Each named move below is a turn or a mirror, shown by a few rows before and after it. Which moves, in which order, take the first row of each later pair to the second? The first pair is answered.
C:
[  5.2   4.3   9.0 -22.8 -34.9 -19.1 -33.2  24.4   4.3] |-> [  1.2   7.1   1.4 -31.9 -31.5 -21.4 -25.6  21.0   8.1]
[ 10.4   1.9   4.5  10.6  -5.3   0.7  13.2   7.6 -21.3] |-> [  4.6  12.5  -7.9  -3.0  -3.2   0.6  19.7   4.8 -16.0]
[-10.8 -23.2   4.9   9.4 -17.7  -0.6 -12.5 -13.7   0.3] |-> [-17.6  -5.8 -12.2 -15.5 -11.5  -2.6   5.4 -19.3   9.3]
Z:
[  9.9  11.9 -28.6 -33.4 -13.6  -3.7   9.2  21.9  -9.8] |-> [ 10.3 -16.3   7.8  40.2  10.3  10.8   6.9 -27.2  -4.8]
[  2.5  -7.9  10.8  -1.2  11.9  19.8 -19.0   6.1  18.4] |-> [  5.0  -2.0   5.5 -18.2   6.4  17.4 -21.5  13.7  15.3]
[  4.9   1.5  18.2   3.3 -28.1  -3.3 -12.7  21.9 -16.1] |-> [  2.5  -3.7  24.9  18.9 -24.0   0.1 -14.6  11.6 -14.3]
[  5.9   4.2   8.3  -2.7 -24.7  -4.1 -25.3  27.2 -11.4] |-> [  5.2  -6.0  21.2  26.2 -13.9   1.2 -27.5   9.2  -8.7]
A:
[-2.2  7.1 16.0  7.5  4.7  2.8  0.2 -9.6 -4.9] |-> [  3.9   4.5  12.0  10.2   1.8   6.6   3.3  -6.0 -11.4]
[-22.3   4.0 -12.1  -1.5  14.9   3.0   3.7  -6.0   3.6] |-> [-18.3  -1.7  -4.3  11.7  14.1   4.3  -2.7 -11.1   1.0]
[ -6.7   0.4   9.4  22.6   6.7   3.2  -4.7 -27.2  -2.1] |-> [  7.6  -1.7   0.8  25.5  -0.4   9.5   5.7 -15.0 -16.2]
[  2.9  -8.9  51.1  16.3 -20.2  -1.8 -57.7  18.7   1.5] |-> [ 31.9 -13.6  32.0  18.2 -31.5  10.9 -38.7  38.4 -26.2]
Now pairs of rows:
Each pair is two moves apart.
[ 24.3 -11.5  -1.5  12.9  -5.5   3.9  18.4   3.5 -14.2] |-> [  3.3   9.1 -14.8 -20.8   1.5  -5.4  26.0  -4.0   5.0]
C, A
[ -1.6  21.7  -1.1 -26.8  -3.5  -2.7   9.0  -5.0  17.0] |-> [ 10.0   7.6  15.2 -10.6 -19.1   0.3 -14.0  17.6   1.4]
C, Z
[-17.7  15.2 -24.8 -28.7  18.5  -3.3  23.7  -9.4  11.2] |-> [ 23.4 -17.4  -3.3  23.1  -8.0  15.2   1.2  22.4 -33.8]
C, A
[ 10.0  14.5 -30.8 -31.5   5.8   0.2  35.0  -2.9  -5.3] |-> [-23.8   4.0  19.2   0.5  19.5  -6.1  -1.2 -36.2  26.9]
A, A
[-12.4  -7.0   9.2 -20.6  14.4   0.4 -17.4 -10.4   9.8] |-> [ -5.6  -3.9   3.4 -31.9   2.8  -0.8 -20.9   9.6  -2.8]
A, Z
[ -5.8  15.0 -28.5  -7.6   9.6   0.1  10.4 -13.6   7.8] |-> [ -5.2   5.1 -14.8  15.7  15.2   3.3   6.5 -25.3   9.0]
Z, A
[-45.8  18.1  11.8 -31.1  38.0 -19.1  17.2 -29.3  28.7] |-> [-35.9  23.5   1.2 -64.5   9.2 -25.5   5.6  18.3   8.2]
A, Z
[-14.8  14.5   6.3 -30.9 -27.6  -9.5 -34.5  25.4  -0.2] |-> [-32.9  26.5  -8.2 -27.5   4.5  -8.9   3.8 -25.6  28.1]
Z, C
[ -5.8  -1.4  12.5   3.8   4.4  11.8 -16.1 -11.3   0.0] |-> [  4.8   2.6  -1.8 -13.9  -8.8  13.0  -6.1   8.1 -12.0]
A, Z
[  0.5 -12.3  44.2  21.3  16.9  -0.4 -20.0 -15.7  18.9] |-> [ -7.9  -5.6  30.8  12.8  28.1   1.3  -1.5 -30.5  30.1]
C, A
[ 26.4 -23.0  -2.3  40.8  10.2  15.8  18.8 -14.0 -20.2] |-> [  1.0  13.5 -37.5 -30.4   6.8   0.9  35.2  -4.7  -3.1]
A, A
[  0.0  14.9 -16.6 -23.5   4.3  -4.6   9.4   4.7   0.4] |-> [ 14.2  -1.0   5.7   1.8  -6.9   1.6 -16.2  20.1 -13.5]
C, Z
[  8.4 -22.2  26.2  36.5 -17.9  11.2 -31.9  19.9  -6.5] |-> [ 13.4   6.1 -21.8 -27.8 -27.4   4.5   3.1  42.2 -15.2]
A, A
[ 20.9  28.9 -30.4 -18.3 -16.0  -6.2  23.6  43.3  -7.3] |-> [ 34.3  -3.2   9.2  44.5 -16.0   7.9  -3.8  35.0 -18.0]
C, Z
[ 14.3   0.0 -16.4  -1.5  -2.6   1.6  22.9   6.6 -15.9] |-> [  9.5   3.0 -20.7 -14.0  -4.7  -4.2  19.9  10.1 -10.9]
C, A
[ -3.5   5.6 -34.5 -35.1  -9.9   0.5  15.8   3.1   5.1] |-> [-25.5  -2.7   1.5  -1.6   7.4  -1.3  -5.8 -29.6  29.4]
A, Z
[ 8.5  3.6  1.5  5.2 13.0  6.6  4.8 -8.4  2.5] |-> [14.1  1.0  6.2  4.3  3.0  5.6 -4.7  2.3 -6.7]
Z, C
[ 25.3  19.2 -34.3  22.8  -1.0   2.7  31.7  21.6  -7.0] |-> [ 15.8  28.9 -42.2   5.0   4.9  -1.6  35.3  13.4   7.6]
Z, A
[-48.0  12.8  14.0 -34.5   9.7 -29.6 -17.5 -10.4  39.3] |-> [-34.9   3.8  27.9 -28.0 -11.0 -28.6 -45.8  20.9  20.8]
C, Z
[ -1.1   7.2   8.0 -10.7  10.5  -3.3  -6.5 -19.6  32.9] |-> [  8.9  11.5  -3.7 -33.1  -6.8  -6.3  -9.9   9.3  17.5]
A, Z
[-22.4  11.0   9.2 -10.6   4.4 -18.3 -21.8  -6.2   6.4] |-> [-13.1  10.4   5.1 -14.8  -9.5 -15.7 -25.7  11.9  -6.1]
A, Z
[ -5.3  -1.9 -15.2 -51.3  -3.5   1.8  -3.2  26.7  11.3] |-> [-11.2  -6.8  -8.9  -7.7  33.3  10.2  16.4 -28.9  35.9]
Z, C
[ -1.5   4.1  10.0   9.0 -11.0   8.9  -5.7  17.3  -9.4] |-> [-7.4  5.8  9.6 18.2  5.4 10.7  6.7 -5.6  3.1]
C, Z
[-39.1  19.9  16.1 -45.6  -2.0 -29.6 -11.8  18.9  18.2] |-> [-37.9   6.7  39.9 -23.2  -6.2 -27.6 -34.6  17.3  15.8]
A, Z
[  7.3  10.9 -16.8 -29.3  -8.9 -10.1  11.4  16.5 -14.5] |-> [ 25.1  -7.4  -9.1  21.0   8.9   5.0  20.5  -8.6 -19.4]
Z, A
[-19.6  15.4 -15.0 -33.7  -0.5 -14.8   4.5   0.3   9.7] |-> [-27.1  -2.6  19.4   4.5   3.0 -10.5 -24.0 -14.9  16.2]
A, C
[ 11.9 -36.6  17.9  26.1  17.1   6.0  19.4   0.4  10.1] |-> [  1.0 -12.4 -13.7 -14.3  21.6   1.1  42.2   2.2  19.6]
C, Z
[  2.7   7.0 -17.9 -28.3  -2.1  15.2  26.8  12.2 -18.4] |-> [-35.3   4.9  23.1 -15.1  15.5   4.6  -5.0 -18.1  15.8]
A, A
[  3.6  29.3 -16.2 -20.9   0.5   0.4   9.6  15.9   2.9] |-> [-14.9  17.0  20.5   9.8   9.9  -2.7 -16.6  -8.9  21.4]
A, A
[-26.7   2.2  19.2 -25.1 -18.7 -13.3 -18.9  -9.7  22.4] |-> [-26.5   9.6   4.1 -33.3 -10.4 -10.2   1.7 -20.5  26.9]
A, C
[-61.9   6.0  12.4  -2.8  16.3 -25.6  -1.6 -38.3  44.6] |-> [ 17.3 -36.6   9.7  77.9  -3.9  11.6  13.6 -10.6 -26.7]
A, A
[ 16.3  -6.2   6.8   3.9   9.0  13.3  10.6   5.2 -16.3] |-> [  3.9   7.5  -4.4 -23.7  10.3   3.6  13.2   9.3  -8.9]
Z, A
[ -4.1  -7.6   9.2  -3.2 -19.1 -10.1 -17.9  16.5 -16.6] |-> [-22.8   0.8   8.0 -18.0 -10.3 -14.7 -13.3   1.5   2.8]
C, A
[  9.5  -3.4 -30.9 -28.1  -5.3  -7.3   3.4  37.6 -32.6] |-> [ -7.1 -22.2  15.9   2.4  -7.7  -9.3 -44.9  32.9 -22.9]
A, C
[-22.0   2.3 -22.8 -36.6 -16.9 -11.8   8.1   6.6   0.9] |-> [-40.5 -12.5  11.2  -6.3  -2.5 -14.3 -13.1 -22.6  19.2]
A, Z
[ 27.0  22.8 -23.1 -21.2 -16.4  21.2  27.9  17.1  -7.0] |-> [ -2.5   9.8  15.5  21.1  16.6  20.3  11.1 -38.2  30.1]
A, Z
[ 19.3  -3.5   0.7  16.0 -10.1  17.9  11.1  -4.7  -9.2] |-> [ 21.1  -4.1  -1.0   8.3 -17.4  16.7   9.5   5.7 -13.1]
A, C
[-25.7   6.9   0.8  -8.2  -6.7 -22.6  -2.2 -19.7  22.5] |-> [  3.5 -18.1  12.6  34.5 -18.6  -8.3 -13.6  -4.6  -7.3]
C, A
[-16.9  -7.0  46.1  22.6  -2.1  -7.4 -20.9 -15.6  20.3] |-> [ -3.1  22.6 -21.0 -31.1   3.3  -4.9  44.4  -9.9  14.1]
A, C
[ -8.1 -21.7  19.3  11.2 -11.4  -7.4 -33.2   6.8  -1.7] |-> [ -5.2   3.0 -27.7 -33.6  -7.7  -9.7   7.2  10.4  -1.9]
A, C
[ 10.7  21.7 -22.9 -56.8  -9.8  -3.1   5.6  20.9   1.8] |-> [-14.5   3.7  29.0  -1.7  22.3  -3.3 -23.6 -34.8  39.0]
A, Z
[ -6.5  -5.3   7.4  -9.3  -7.0  -0.6 -10.6   7.3  -0.6] |-> [-12.0  -5.1  10.7  -9.3  -1.9  -1.7 -12.0  -0.9   5.0]
C, A
[-41.0   9.4  17.6  -9.5   9.5 -10.8 -27.2 -20.6  35.3] |-> [-19.1  14.1  -3.0 -39.9 -24.5 -12.2 -30.0  30.3   3.7]
A, Z
[  6.1   0.8  -0.5  -4.2 -13.9  -5.6  -5.7  15.6 -11.0] |-> [  1.1   9.1 -12.9 -12.9   0.4  -5.8  15.9  -4.7   2.4]
Z, C
[ -8.4  -9.0   7.6  10.4  14.8   0.4  15.1 -44.2  21.7] |-> [-25.4   1.4  13.2 -23.7   4.8 -11.7  -1.6 -27.3  32.6]
Z, A
[ 17.7 -18.5  11.6 -17.4  -4.1  -4.9  -4.7  24.9 -33.7] |-> [  7.9 -27.4  28.2  13.8  16.5   2.0  -3.2 -11.9 -15.7]
A, Z
[  7.7 -11.9  22.5  -8.0   7.9  -2.5 -14.7 -22.4  -8.5] |-> [ 20.8  -5.7   6.0 -23.5  -2.6  -2.1  -5.6  -2.0 -23.1]
A, Z
[-22.2 -12.5  23.4   3.3  10.3 -12.2 -11.6 -18.8  19.0] |-> [-12.8   2.9 -12.8 -21.4  13.3 -10.9  25.0 -19.0  12.5]
A, C
[  9.7  -2.1 -13.4  18.4   6.5   4.3  32.2  -0.2  -4.1] |-> [ -1.5   2.6 -15.7  11.2   9.0   1.9  35.2  -8.8   3.7]
A, Z
[-29.0  -1.9  11.4  -8.5  12.7  -4.0 -10.0 -14.6  22.6] |-> [ -3.4 -21.4  19.5  27.2   4.8   7.3 -13.4  -4.9  -0.6]
C, A
